In the data rows, zero lies at 4.5, halfway between 4 and 5.
Here are some points:
[4 7 4 4 7 3 8 7 6 2 2 5 4 5 9 6 2 4 2 4 7 6 2 4 4 5 9 4 7 8 4 5 3 5 0 4 6 5 7 8 1 4 5]
[4 6 4 4 4 4 5 5 5 4 4 5 5 6 6 4 5 5 4 3 5 5 6 4 6 4 6 4 6 6 5 5 3 4 5 4 4 4 6 5 4 3 5]
[5 4 3 6 4 4 2 6 3 4 4 4 8 3 3 6 4 5 6 5 5 4 8 4 3 6 5 2 4 5 6 5 6 4 7 5 6 5 8 3 1 6 5]
[5 5 5 7 5 6 6 6 6 5 5 4 6 3 3 7 3 6 7 3 6 6 6 6 2 7 5 3 3 4 7 7 5 4 6 6 6 5 5 2 4 6 4]
[5 4 2 7 5 4 3 7 3 2 3 5 8 3 5 5 4 5 5 5 5 5 8 4 4 6 6 2 5 8 6 5 4 5 6 5 5 5 9 4 0 3 6]
[4 7 4 4 5 5 8 4 7 4 3 4 3 7 8 5 3 5 6 3 6 5 2 3 4 4 8 4 5 4 5 6 4 4 3 5 5 5 5 5 5 4 4]
[2 7 3 5 4 2 6 5 3 1 2 5 3 6 9 3 5 3 0 6 6 3 0 0 7 3 8 4 6 8 2 2 1 6 0 2 5 5 7 7 0 2 8]
[2 6 5 3 4 4 6 2 5 4 4 4 2 6 7 2 5 3 2 4 4 4 2 5 7 2 5 5 5 5 2 2 3 6 2 3 4 5 3 7 5 3 5]
[5 4 5 5 5 5 5 4 6 5 5 5 5 4 4 7 4 6 7 3 5 6 6 6 4 6 5 5 4 5 6 6 5 4 6 5 4 4 5 4 4 5 3]
[6 4 4 8 6 5 6 6 4 4 4 4 7 3 3 5 2 7 9 3 6 6 6 6 2 8 6 4 3 4 8 7 6 3 7 7 5 4 8 2 2 7 5]
[6 3 6 5 4 6 3 2 6 7 7 5 4 4 1 5 5 5 8 4 4 4 5 7 3 5 1 6 2 1 6 6 7 4 7 6 3 4 1 2 9 6 2]
[4 3 2 6 2 3 0 6 1 4 6 3 9 2 4 3 6 4 1 7 2 3 9 6 7 4 2 3 5 8 4 1 5 6 8 3 3 5 6 4 1 3 6]
[6 5 7 3 5 5 7 3 6 5 5 4 2 6 2 5 5 5 7 3 5 5 2 5 3 4 3 7 4 1 3 6 5 3 3 4 5 3 0 4 9 6 3]
[5 5 8 2 5 5 7 2 6 5 5 5 2 7 5 4 5 4 6 4 6 5 2 5 4 3 5 6 4 3 4 6 4 4 2 6 5 5 2 5 8 5 4]
[3 5 5 3 4 4 5 3 5 5 5 4 2 5 5 4 5 3 2 4 3 4 2 4 6 2 4 5 5 4 4 3 3 6 3 3 3 5 3 6 7 4 5]
[5 3 3 7 6 3 4 9 3 3 3 5 8 2 4 7 2 6 6 6 7 6 6 4 2 8 8 2 5 7 8 7 4 4 5 7 6 5 9 3 0 6 7]
[7 3 5 5 4 6 2 7 5 6 6 3 8 2 1 7 4 5 8 5 4 6 8 7 3 7 3 3 3 3 6 7 7 4 9 6 5 4 5 2 5 7 4]
[3 6 6 3 5 4 5 4 5 4 4 4 3 6 6 3 5 4 3 5 4 6 3 5 6 4 5 5 6 6 3 3 4 4 3 4 4 4 4 6 5 3 5]
[4 7 2 7 7 2 6 9 3 0 0 5 7 5 9 5 1 5 3 4 8 5 3 1 4 6 9 2 7 9 5 4 3 5 2 5 8 5 9 7 0 3 8]
[5 4 7 4 6 5 7 3 6 7 6 5 3 6 3 5 4 6 8 4 5 6 2 6 3 5 4 7 4 1 5 6 5 3 4 6 5 5 1 4 8 6 3]
[4 4 2 6 4 3 1 6 2 3 5 5 8 2 5 5 5 4 2 6 3 3 8 3 6 5 4 3 6 8 4 2 4 6 7 3 4 4 8 5 1 2 7]
[5 4 5 5 4 5 5 4 4 5 4 4 5 5 3 4 4 5 5 4 4 4 5 5 5 4 3 4 3 3 4 5 6 4 5 5 5 5 4 3 7 5 4]
[6 4 5 5 6 4 6 6 6 5 5 4 4 6 5 5 4 5 5 3 5 5 3 5 5 4 6 5 5 5 5 6 4 4 4 4 5 4 3 5 4 5 4]
[4 4 5 4 4 5 5 3 5 5 5 4 2 5 5 4 5 3 3 5 4 4 2 3 6 3 5 5 4 4 2 3 3 5 3 4 5 5 2 5 6 3 5]
[7 3 4 7 5 5 3 6 3 6 3 6 7 3 0 7 3 6 9 5 6 5 7 5 0 7 3 4 2 0 8 9 7 2 9 7 6 4 6 0 5 8 3]
[5 3 3 5 1 3 0 6 0 3 8 3 7 3 1 3 9 3 1 7 0 0 9 3 7 2 0 5 5 6 2 2 4 5 9 1 4 4 5 3 3 4 5]
[4 4 4 4 5 4 3 5 4 4 4 4 5 4 5 5 4 4 4 5 4 5 5 5 5 4 4 5 5 5 6 5 4 5 5 5 4 4 5 5 5 5 4]
[6 2 3 8 4 4 0 8 2 4 6 4 8 0 0 6 4 5 6 7 4 3 8 5 3 7 3 4 3 5 7 5 5 4 9 5 5 4 7 1 2 6 5]
[5 5 5 3 5 5 6 3 5 5 5 5 2 5 5 5 4 5 5 3 5 5 3 5 3 4 5 7 4 3 5 5 4 4 4 4 5 3 3 5 6 4 4]
[3 7 6 3 6 5 9 2 7 4 3 5 2 7 8 5 4 4 4 3 6 5 0 3 4 3 8 5 5 4 4 4 4 5 0 5 4 5 3 7 6 4 5]
[6 4 7 5 5 5 5 2 6 8 8 5 4 5 1 6 5 6 9 3 4 6 4 8 2 5 1 6 2 0 7 7 7 4 6 7 2 4 1 2 9 7 2]
[3 5 7 1 5 6 9 2 8 5 5 4 0 8 6 3 5 3 3 4 5 4 0 4 4 3 4 8 4 1 2 4 4 5 0 4 4 4 0 6 9 4 2]
[6 4 4 5 5 4 5 4 5 6 4 5 5 5 4 5 5 6 6 4 5 5 4 6 4 6 5 5 4 4 6 5 5 4 5 5 5 4 4 4 4 5 4]
[5 5 5 4 7 5 7 5 5 4 4 4 5 5 4 5 3 5 7 4 6 6 4 5 3 5 7 4 5 4 5 7 5 3 4 6 5 5 5 4 5 6 4]
[4 5 5 4 5 4 7 4 6 4 4 5 3 6 7 4 4 5 4 4 6 6 2 4 5 5 7 6 5 6 4 5 3 5 1 5 5 5 5 7 4 3 5]
[7 3 3 5 3 4 1 6 4 5 4 4 6 2 3 6 5 4 4 5 3 5 7 5 4 5 3 3 5 4 4 4 5 4 8 3 5 4 6 3 3 5 5]
[4 4 6 3 3 5 3 2 4 6 7 4 2 5 3 3 8 4 3 5 3 4 5 5 7 2 1 6 4 4 2 2 3 5 4 3 3 4 2 5 7 3 4]
[6 7 3 9 8 4 9 9 6 0 1 5 7 5 8 8 1 8 8 3 9 7 5 3 2 9 9 3 6 9 7 8 5 2 3 7 8 5 9 4 0 4 6]
[5 4 4 5 6 4 5 6 4 5 4 5 6 4 5 5 3 5 6 5 6 5 5 5 4 6 6 4 5 6 6 5 4 4 4 6 5 5 6 4 2 4 5]
[6 4 3 5 4 4 2 6 3 3 4 4 7 3 5 4 5 5 4 4 4 4 6 3 5 5 4 3 6 6 3 2 4 5 6 4 6 4 7 4 1 2 7]
[4 5 4 4 2 4 3 2 3 6 7 4 4 4 3 3 7 4 4 6 3 3 5 5 6 3 2 5 4 3 4 3 4 5 5 3 3 4 2 4 6 4 4]
[3 5 5 2 4 4 6 2 5 5 5 4 2 6 7 3 6 3 1 5 4 3 2 4 7 2 5 5 5 5 2 2 3 6 2 3 3 5 3 7 6 3 5]
[3 5 5 3 3 5 5 2 5 6 6 3 3 5 3 3 6 3 3 4 2 2 4 6 5 3 0 6 3 2 1 3 5 5 5 3 3 4 0 4 9 5 3]
[6 4 4 7 5 4 4 7 3 3 3 5 6 4 3 5 4 5 5 5 6 4 5 3 3 6 6 4 4 6 6 7 3 3 5 5 6 4 7 3 2 6 5]
[6 3 4 6 5 6 3 5 4 6 5 4 7 3 2 5 3 5 7 4 4 4 7 6 3 6 4 4 4 3 6 6 6 5 8 6 5 4 5 3 4 6 4]
[4 6 5 3 6 5 5 4 5 4 4 5 3 6 5 3 4 4 5 4 4 4 3 4 5 4 5 6 5 3 4 4 4 4 4 5 4 4 4 6 6 5 4]
[5 3 5 5 3 6 3 3 4 6 5 3 5 2 2 5 4 5 8 5 3 5 5 7 3 6 2 4 3 0 5 5 8 4 7 5 3 3 3 3 6 7 3]
[5 4 7 3 5 6 6 4 6 6 6 4 3 5 3 5 5 5 7 3 5 5 4 6 3 6 3 6 3 2 6 7 6 4 5 6 4 5 2 3 9 6 2]
[5 3 3 5 7 5 5 7 5 4 4 5 6 4 5 5 2 5 6 5 6 5 5 6 3 7 6 4 5 6 7 6 5 4 5 6 4 5 7 4 4 6 4]
[5 3 4 5 2 5 1 2 3 7 7 5 6 3 1 4 7 4 5 5 2 2 8 6 6 3 0 4 2 2 5 4 5 5 8 3 3 5 2 2 7 6 4]
[5 4 3 6 4 5 0 6 3 4 6 4 8 2 2 5 6 4 6 5 3 4 9 5 4 5 1 3 5 5 5 5 6 4 8 5 4 4 6 3 3 6 4]
[5 2 3 5 2 4 0 5 1 5 8 4 6 1 0 4 7 3 3 8 2 2 7 5 5 4 0 4 3 5 4 2 4 5 9 3 3 4 4 2 4 5 5]
[5 4 4 7 7 4 6 7 5 5 4 5 7 3 4 6 2 7 8 3 7 6 6 5 2 8 7 4 4 5 7 8 5 3 5 6 5 4 7 3 3 6 4]
[4 3 3 5 1 4 0 3 2 4 5 4 4 4 4 2 7 2 0 6 2 1 6 3 7 2 1 4 4 5 2 1 3 5 6 1 4 5 4 5 3 2 6]
[2 6 4 2 5 3 7 3 5 3 3 5 1 7 9 2 5 3 0 5 4 4 1 3 7 2 7 5 7 6 2 2 2 5 0 3 4 5 5 8 4 1 7]
[3 8 4 3 6 3 9 4 7 2 1 5 1 8 9 4 3 4 1 3 7 7 0 3 6 4 9 6 8 8 3 4 1 4 0 3 6 4 6 9 3 2 6]
[5 5 5 6 6 4 8 5 6 4 3 5 4 4 5 7 2 5 7 4 7 7 2 5 1 7 7 4 4 4 7 7 6 4 3 7 5 4 5 4 4 6 4]
[3 4 6 3 2 5 3 1 4 8 9 3 2 5 1 2 8 3 4 6 1 2 5 7 6 3 0 7 3 1 2 2 4 5 6 3 2 4 0 4 9 4 3]
[6 4 5 6 6 4 6 5 4 4 3 5 4 5 3 5 3 5 7 4 7 5 4 5 1 7 5 5 3 3 6 7 5 3 5 6 6 5 6 3 4 7 4]
[3 5 5 5 5 5 6 5 6 4 5 4 4 6 5 5 4 4 5 4 4 5 4 4 5 5 6 5 5 4 4 5 5 5 3 5 4 5 5 5 5 4 4]
[4 5 4 4 5 3 4 5 4 4 4 5 4 5 5 4 5 4 2 4 5 5 4 4 6 3 5 4 6 6 3 4 4 5 3 4 6 5 6 6 4 4 6]
[6 3 1 8 5 4 1 9 2 2 2 4 9 1 5 7 2 6 6 6 6 6 9 4 3 7 7 1 5 8 7 5 4 4 7 6 6 4 9 2 0 4 7]
Here are 10 more points, each followed by its number:
[5 3 2 7 4 5 1 6 2 5 4 4 9 1 3 5 4 6 6 6 4 4 9 6 3 7 3 2 4 6 6 4 6 4 9 6 5 5 8 2 1 5 6] 0
[2 7 3 4 6 3 7 5 4 1 2 6 3 6 9 3 4 4 0 5 6 4 3 3 6 4 8 5 7 9 3 2 3 6 1 3 5 5 8 8 0 2 7] 1
[4 7 6 5 8 6 9 4 8 4 3 6 2 7 6 6 3 7 7 2 8 7 1 5 3 7 8 5 5 4 6 8 5 3 2 6 5 5 4 5 6 5 3] 2
[5 4 4 3 3 4 2 3 4 5 5 5 3 5 5 4 7 3 1 6 4 3 4 4 7 3 3 6 4 6 3 2 4 6 4 2 4 5 3 6 4 3 4] 3
[5 4 5 4 4 5 5 3 5 6 6 5 4 5 3 5 5 5 7 4 5 5 5 6 4 6 3 6 4 3 6 6 6 4 5 5 3 4 2 4 7 5 3] 4
[4 6 5 4 7 4 9 5 7 3 2 6 2 6 9 5 3 5 3 4 8 6 0 2 4 5 9 5 6 6 4 5 3 4 0 6 6 5 6 6 1 3 6] 5
[5 4 3 6 4 4 1 5 2 4 4 4 7 2 4 4 4 4 5 6 4 3 7 4 5 5 4 2 5 5 5 4 5 4 7 4 4 5 7 4 2 5 6] 6
[6 4 4 6 6 5 5 6 5 4 4 4 5 4 3 6 3 5 7 3 6 5 5 6 1 6 5 4 4 2 6 7 6 4 6 6 5 4 5 3 5 7 3] 7
[5 3 3 6 2 5 0 6 2 6 7 4 9 1 1 5 6 5 5 5 3 3 9 6 4 5 0 2 3 5 5 5 6 5 9 4 5 5 5 2 4 5 4] 8
[4 4 5 5 3 5 1 4 3 5 7 4 6 4 2 4 6 4 6 5 2 4 7 4 5 4 1 4 4 4 4 3 5 4 6 5 4 4 4 4 6 4 5] 9
Which two of these numbered points are nearest to each point below, ignoring the 3 directions in which the first points spread most? Their numbers follow each, nearest first.
[4 4 6 0 1 6 1 0 5 8 8 5 1 4 2 4 8 3 2 5 1 3 5 7 5 2 0 7 3 1 2 2 5 6 5 3 2 4 0 5 9 5 2] > 3 1
[4 4 4 4 3 5 0 5 3 5 6 3 7 3 2 3 7 4 4 6 2 4 9 5 6 4 1 4 5 5 3 4 5 4 7 4 4 4 5 4 4 5 5] > 9 4
[5 5 5 5 6 5 5 6 6 5 4 5 6 4 3 6 3 5 7 4 5 6 5 5 3 6 5 4 5 5 4 6 4 3 4 7 6 5 5 4 6 5 5] > 9 8
[5 3 7 2 5 5 4 4 5 6 7 5 1 5 3 4 5 3 4 5 4 5 2 6 4 4 2 8 4 3 4 5 5 4 3 5 3 4 1 5 8 6 2] > 3 5
[5 7 5 6 7 5 9 6 7 4 2 5 4 6 6 6 2 7 7 2 8 7 3 4 3 7 9 4 5 5 7 9 5 3 3 7 6 4 6 4 3 6 4] > 2 4
[7 3 3 9 5 5 1 9 3 3 5 4 9 2 2 7 3 7 9 4 6 5 9 5 2 9 5 2 4 6 8 7 7 3 9 6 6 4 9 1 0 7 4] > 2 4
[5 4 8 2 4 5 4 2 6 7 7 4 2 6 1 3 6 4 7 4 3 4 3 6 3 3 0 7 3 0 2 5 6 4 4 6 4 4 0 4 9 6 3] > 9 5
[4 3 6 3 3 4 1 3 3 7 8 4 5 4 0 3 7 4 5 6 1 3 6 6 5 2 0 5 3 2 4 3 5 5 6 4 3 4 0 3 8 5 4] > 9 4
[5 6 7 3 6 5 9 4 8 5 4 4 1 7 4 5 3 5 5 3 6 6 1 6 3 5 7 7 5 2 4 6 4 3 2 4 6 4 1 5 8 6 3] > 7 2
[4 4 2 6 2 2 0 5 0 3 4 4 8 2 4 4 7 5 2 6 3 2 8 3 6 3 4 1 5 7 5 3 5 6 7 3 4 4 8 4 0 4 6] > 6 7
[5 4 9 2 5 6 9 1 8 8 6 4 0 8 2 3 4 6 8 2 4 4 0 8 4 4 3 9 3 0 5 6 6 3 4 5 3 4 0 5 9 7 1] > 1 4
[4 6 7 4 6 6 9 3 8 4 5 5 1 7 6 5 4 6 6 3 7 6 1 5 4 5 7 7 4 3 5 6 4 4 1 6 4 4 2 5 7 5 2] > 2 4
[4 4 4 3 4 4 3 4 3 6 5 4 5 4 3 4 4 4 6 5 4 4 5 6 4 4 2 4 4 2 6 5 5 4 6 5 4 5 4 3 6 5 5] > 6 0
[3 5 5 2 4 4 7 1 5 4 3 4 0 6 8 3 5 4 2 5 4 5 0 4 6 2 7 6 5 3 2 2 4 5 1 3 3 4 2 7 5 4 5] > 6 5
[3 4 3 4 2 4 0 4 2 5 7 4 7 2 4 3 7 3 2 7 1 3 9 6 7 3 1 2 5 6 2 1 4 5 6 4 3 5 6 4 3 3 6] > 0 9
[5 3 7 2 4 7 4 2 6 8 7 4 3 4 0 5 5 5 7 4 3 4 6 9 3 4 0 6 2 0 5 6 8 4 8 5 2 4 0 2 9 8 0] > 1 7
[5 4 5 4 4 5 4 4 5 6 5 5 4 4 2 5 5 5 5 5 4 4 5 6 4 4 3 5 3 3 6 6 6 4 6 4 4 4 3 4 6 6 3] > 3 4
[6 4 5 8 5 5 3 7 3 5 5 4 9 3 1 6 4 6 9 4 5 5 9 6 2 7 3 3 3 3 7 7 7 3 8 7 5 5 6 1 3 7 5] > 9 6
[6 4 5 6 6 5 8 6 6 3 2 4 4 6 5 5 3 5 6 3 7 5 2 3 3 5 8 5 4 4 4 6 4 4 3 5 6 5 4 5 4 5 4] > 7 5
[5 3 5 3 3 4 2 4 4 5 7 3 3 3 2 4 5 4 4 6 2 3 4 5 4 3 1 5 4 3 4 3 5 5 6 3 3 3 2 4 7 6 3] > 7 6
[5 4 4 5 5 3 5 5 5 5 5 5 5 4 5 5 4 6 6 3 5 5 5 5 4 6 5 5 6 4 6 5 5 4 5 5 5 4 5 4 5 5 5] > 4 2
[6 5 3 8 7 3 5 9 4 2 2 6 7 3 6 7 2 6 6 4 8 6 5 3 3 7 9 3 5 8 7 7 4 3 4 6 8 5 9 4 0 5 6] > 3 5
[5 5 3 7 6 4 5 7 4 3 2 6 7 3 5 6 2 6 5 4 6 5 5 4 2 8 8 4 5 7 7 6 4 4 5 6 6 5 9 4 0 4 6] > 1 5
[5 4 7 3 6 6 8 3 7 6 4 4 1 6 4 4 3 6 8 3 6 6 1 6 3 5 5 7 4 1 6 7 6 3 3 6 4 4 2 4 9 7 3] > 6 7
[4 6 6 3 7 5 9 3 8 5 4 4 0 7 5 4 3 5 7 2 6 7 0 6 3 5 7 7 4 2 3 6 5 4 1 6 5 4 1 6 9 5 3] > 7 4
[7 3 5 5 4 5 3 3 5 7 7 4 5 3 0 6 5 5 9 4 3 5 7 6 2 6 0 6 3 1 6 6 6 4 9 5 4 4 2 2 8 6 2] > 4 7
[3 5 2 4 3 3 3 4 2 2 2 4 4 4 9 3 5 3 0 6 4 4 3 3 7 3 7 3 7 9 2 0 3 6 3 3 4 4 7 7 0 1 8] > 0 6
[5 4 6 6 7 5 7 7 6 3 3 4 6 5 4 6 3 6 8 4 7 7 4 4 4 6 7 4 4 5 6 6 5 3 3 7 6 5 5 4 3 6 5] > 9 5
[2 7 6 2 6 3 9 2 6 4 4 5 1 8 9 3 5 4 2 4 5 6 0 3 6 3 8 5 6 6 4 4 3 5 0 4 3 5 3 8 5 2 5] > 4 2
[5 3 4 4 1 4 0 4 3 6 8 4 7 2 2 4 7 3 2 6 1 2 8 4 8 0 0 3 3 4 3 2 5 7 9 2 3 5 3 4 6 4 4] > 8 6
[5 3 3 7 5 4 3 7 4 4 4 6 6 3 4 7 3 4 6 5 6 4 6 3 3 6 5 2 4 6 5 5 5 5 5 6 6 5 8 4 1 4 6] > 5 9
[5 4 3 7 5 4 3 6 3 2 3 5 5 4 5 4 5 5 4 6 6 4 5 3 4 6 6 4 5 7 5 4 3 4 4 4 5 4 7 4 0 4 6] > 5 2
[4 7 4 6 8 3 9 6 6 3 2 5 4 6 8 7 2 7 7 2 8 7 3 3 2 7 9 5 6 6 8 8 4 3 2 7 6 4 7 5 3 5 5] > 4 2
[3 5 3 4 4 4 3 6 4 4 4 5 6 3 6 5 5 3 1 5 5 4 6 4 6 4 5 3 5 8 4 3 4 5 4 3 5 6 6 5 2 2 6] > 8 4
[5 5 5 4 6 3 5 6 5 4 3 5 4 5 5 4 4 5 4 5 6 6 3 4 4 4 6 5 5 6 5 6 4 4 2 5 5 5 5 5 3 6 5] > 3 5
[2 7 4 4 6 3 9 4 5 2 2 5 1 7 9 4 4 3 0 4 6 5 1 2 7 4 9 6 6 8 4 3 2 5 0 3 4 5 6 8 2 2 5] > 1 4
[4 4 4 5 3 4 2 5 3 3 5 4 4 4 4 4 5 4 3 6 4 4 5 4 5 4 3 5 5 7 3 4 4 5 5 4 5 5 5 5 3 4 5] > 3 4
[6 4 4 5 5 5 5 4 5 5 5 6 5 4 4 6 4 6 6 4 5 5 6 4 4 6 5 5 4 5 7 6 5 4 6 6 5 4 5 4 3 4 4] > 4 3
[6 5 6 7 8 6 7 7 6 4 5 4 7 4 2 7 2 7 9 3 7 7 5 5 1 9 7 5 3 4 8 8 6 3 6 8 6 4 6 2 4 7 3] > 2 1
[4 6 5 4 5 5 8 4 6 4 4 4 3 6 7 4 4 5 4 3 5 5 3 4 5 4 7 5 5 5 4 4 4 4 2 5 5 5 5 6 5 3 5] > 0 8
[4 5 7 3 4 4 5 4 5 4 5 5 2 7 5 3 6 3 2 6 5 3 1 3 5 2 5 5 5 5 2 3 3 5 2 4 5 5 3 6 5 5 5] > 5 7
[6 3 5 3 3 4 3 3 5 7 7 4 4 5 2 4 6 4 5 4 3 3 5 6 6 3 1 6 4 2 4 3 5 5 6 4 3 4 1 4 7 5 4] > 4 3
[5 4 3 5 5 4 3 5 4 4 5 5 5 3 5 5 4 5 4 5 4 4 6 5 4 5 4 5 5 6 4 4 4 5 6 4 5 4 6 4 3 4 6] > 1 4
[4 4 4 7 5 3 3 6 3 4 4 5 6 3 3 4 3 4 3 5 5 3 5 3 4 5 5 3 4 6 5 4 4 4 5 5 6 5 7 4 1 4 6] > 5 6
[3 5 3 4 2 3 2 4 2 5 6 5 6 4 5 3 7 3 1 5 3 2 7 4 7 2 2 3 4 6 3 2 4 6 6 2 4 6 5 5 4 3 6] > 8 4
[4 4 5 3 2 5 3 2 4 7 6 4 4 5 4 4 6 4 3 4 3 4 4 5 6 3 2 4 4 4 3 2 5 6 5 3 4 5 2 5 7 4 4] > 8 0
[3 5 1 7 5 3 3 7 2 3 2 5 8 3 8 4 3 5 2 6 5 3 6 4 5 5 7 2 7 8 5 3 4 6 5 4 5 6 9 5 0 3 7] > 0 6
[6 4 6 5 6 6 5 6 6 5 5 5 5 6 2 5 3 6 8 4 6 6 6 5 2 6 5 5 3 3 6 8 6 3 5 7 6 5 5 3 6 6 3] > 9 2
[4 4 1 7 3 5 2 6 3 2 3 4 7 2 6 4 4 4 1 6 4 4 8 3 6 6 7 2 5 9 3 2 4 5 6 3 5 5 9 4 0 2 7] > 0 2
[7 3 6 7 6 6 7 6 6 6 4 5 6 4 2 7 2 8 9 3 7 7 5 6 1 7 6 3 2 2 9 9 6 2 7 8 6 4 4 1 5 8 3] > 5 2
[3 6 5 3 4 4 6 4 4 2 4 5 0 7 8 2 5 3 1 5 5 4 1 2 6 3 8 6 6 6 3 3 2 4 0 2 4 4 4 6 3 3 5] > 5 7
[4 4 1 6 2 3 0 7 1 3 5 4 9 1 4 4 5 2 1 7 2 2 9 3 6 4 2 1 6 8 3 2 3 7 7 3 5 6 9 4 0 3 7] > 8 7
[1 6 5 2 4 5 7 1 6 4 5 4 0 8 8 2 6 3 0 5 3 3 1 4 8 0 5 6 6 5 1 2 3 6 1 2 3 5 1 8 8 2 4] > 2 4
[5 4 8 1 5 7 8 1 8 8 7 4 0 7 2 4 5 5 8 3 4 5 2 8 3 3 0 7 2 0 4 7 6 3 3 5 3 5 0 4 9 8 0] > 1 8
[4 5 6 1 5 5 6 2 7 6 6 4 0 7 5 4 6 3 3 4 3 4 0 5 5 1 4 7 5 2 4 5 4 5 3 3 3 4 0 6 9 6 2] > 7 3
[7 3 4 8 5 4 4 7 4 5 5 5 6 3 1 7 2 6 8 5 7 5 6 5 1 8 5 5 3 4 8 8 4 3 7 6 6 4 6 1 3 7 4] > 5 3
[6 3 5 6 7 6 7 6 6 5 5 5 5 5 4 6 3 5 7 4 6 6 3 5 3 6 6 5 3 4 6 7 4 3 5 6 5 5 3 3 5 6 3] > 5 3
[4 6 3 4 5 4 6 5 5 2 1 6 3 6 9 3 4 4 1 4 6 4 3 3 5 4 8 5 6 7 3 4 3 5 2 3 5 5 7 7 2 2 6] > 1 7
[4 5 7 3 5 6 9 1 7 6 5 6 0 8 5 4 5 5 6 3 6 4 0 5 4 3 5 6 3 2 5 6 4 4 2 5 4 5 1 5 9 5 2] > 2 4
[3 5 6 2 4 5 6 1 6 6 6 5 1 7 5 3 6 4 4 4 3 4 3 5 6 2 4 8 4 2 3 4 3 4 3 4 3 4 0 5 9 3 4] > 4 2
[3 4 5 3 3 5 2 3 3 5 7 4 5 4 4 2 7 4 3 6 2 4 6 6 7 3 1 5 5 5 4 3 5 5 6 3 2 4 2 4 6 5 4] > 4 2
[2 5 7 1 2 6 7 0 6 6 6 5 0 6 5 2 8 4 2 5 3 4 2 6 6 2 2 7 3 2 2 2 4 5 2 3 2 4 0 6 9 3 3] > 1 0
[5 3 5 6 4 5 4 4 4 6 6 4 5 4 0 5 5 5 8 5 5 3 5 6 2 5 1 5 2 1 5 6 5 4 7 5 4 4 2 1 7 8 3] > 7 6
[7 3 4 9 7 5 5 9 4 4 3 5 8 3 4 7 1 6 8 4 8 6 6 4 2 9 8 3 4 7 8 8 5 3 6 7 7 4 9 3 0 6 5] > 5 3
[5 3 4 4 3 6 0 4 3 6 7 5 5 3 1 4 7 4 4 6 2 3 8 5 5 4 0 4 3 4 5 4 5 5 8 5 3 5 5 3 5 4 3] > 2 4
[5 6 7 3 6 6 9 2 7 5 3 5 1 8 6 5 5 7 7 2 7 6 0 6 3 5 7 6 4 2 5 6 5 4 1 6 4 4 2 5 6 6 2] > 2 1
[7 5 5 7 6 5 8 6 7 4 2 5 7 5 4 8 1 7 9 1 8 6 5 5 0 8 8 3 3 2 8 9 7 3 6 8 7 4 6 2 4 7 4] > 7 8
[4 5 5 3 4 4 4 3 4 6 5 5 2 5 4 4 6 3 2 5 3 3 3 5 6 3 2 6 5 4 3 3 3 5 3 3 4 5 2 6 7 4 4] > 3 4
[5 4 4 4 3 4 2 4 4 5 5 4 6 4 4 3 6 4 3 4 3 4 6 3 6 3 3 4 6 5 2 2 4 5 6 4 4 4 4 5 4 3 6] > 9 6
[7 2 4 6 2 5 0 5 2 7 7 4 8 1 0 5 7 5 7 5 2 3 9 7 3 6 0 5 3 2 6 5 7 5 9 4 3 4 4 1 6 7 3] > 4 7
[6 4 5 5 5 6 7 5 6 4 3 5 4 5 4 6 3 6 7 3 6 5 5 4 4 6 7 4 3 3 6 8 5 2 4 6 7 5 5 3 5 5 4] > 2 5
[2 5 4 2 1 5 1 2 3 4 5 4 2 5 6 1 7 2 0 6 1 2 5 4 8 1 2 5 5 5 1 0 4 6 5 2 3 5 3 6 6 1 5] > 0 6
[7 3 4 7 6 6 5 7 4 5 3 5 9 2 1 7 2 7 9 4 6 7 8 7 0 9 5 3 3 3 8 9 8 2 8 8 6 5 7 2 3 8 4] > 0 1
[6 2 2 7 3 4 0 7 1 5 5 4 9 1 1 5 4 6 7 7 3 4 9 6 3 6 2 3 4 4 7 5 6 5 9 6 5 5 8 1 2 6 6] > 0 6
[4 6 7 3 6 7 9 2 7 6 5 5 2 6 4 5 4 6 7 3 5 6 3 6 4 5 5 7 3 2 6 7 5 3 3 6 4 5 1 5 9 6 2] > 2 4
[3 6 3 3 4 4 5 4 4 4 3 4 3 5 8 4 5 4 1 5 5 5 3 3 7 4 7 3 6 7 3 3 3 6 1 4 5 5 6 7 2 1 6] > 0 4
[4 5 7 4 6 6 9 3 7 6 4 4 3 6 5 5 4 6 8 3 6 7 3 6 3 5 6 6 4 2 5 7 5 3 2 7 5 5 2 4 8 5 3] > 0 9
[5 4 2 6 5 3 4 7 3 3 3 4 7 4 5 4 3 5 4 5 4 4 5 4 6 5 8 2 7 7 5 4 4 5 4 5 5 5 9 5 0 4 6] > 6 7
[3 4 6 3 4 6 5 3 4 5 6 3 3 5 4 4 5 5 4 5 3 4 5 6 6 3 3 5 5 3 4 4 6 5 5 5 3 5 2 4 7 5 3] > 0 1
[6 3 4 6 4 5 4 5 4 7 6 4 8 2 0 6 5 6 8 3 5 4 8 7 3 6 1 4 3 2 7 6 7 4 9 6 4 5 3 1 6 7 3] > 8 4
[3 6 3 6 5 4 6 5 4 3 3 6 4 5 8 5 3 4 2 5 6 4 3 2 6 5 7 3 6 7 5 3 3 5 3 4 4 5 7 6 1 2 6] > 2 4
[3 6 4 3 4 3 6 4 5 3 4 4 1 6 8 4 4 3 1 5 4 4 2 2 7 3 7 5 6 6 1 2 2 5 1 3 5 4 4 6 4 2 6] > 5 7
[3 4 1 5 2 4 0 4 1 4 5 4 6 2 4 3 6 3 2 6 2 2 8 4 7 3 2 2 5 6 3 2 5 6 6 3 4 5 7 5 2 4 6] > 6 0
[4 6 4 6 6 4 8 5 6 3 2 6 5 6 9 5 3 6 4 3 7 7 3 3 5 6 9 4 6 7 6 6 4 4 1 5 6 4 7 7 0 3 5] > 4 2
[3 6 3 4 4 3 4 6 4 2 3 5 4 4 9 4 4 3 1 6 5 4 3 2 7 3 8 3 7 8 5 3 3 5 3 3 4 5 7 7 1 2 7] > 6 4
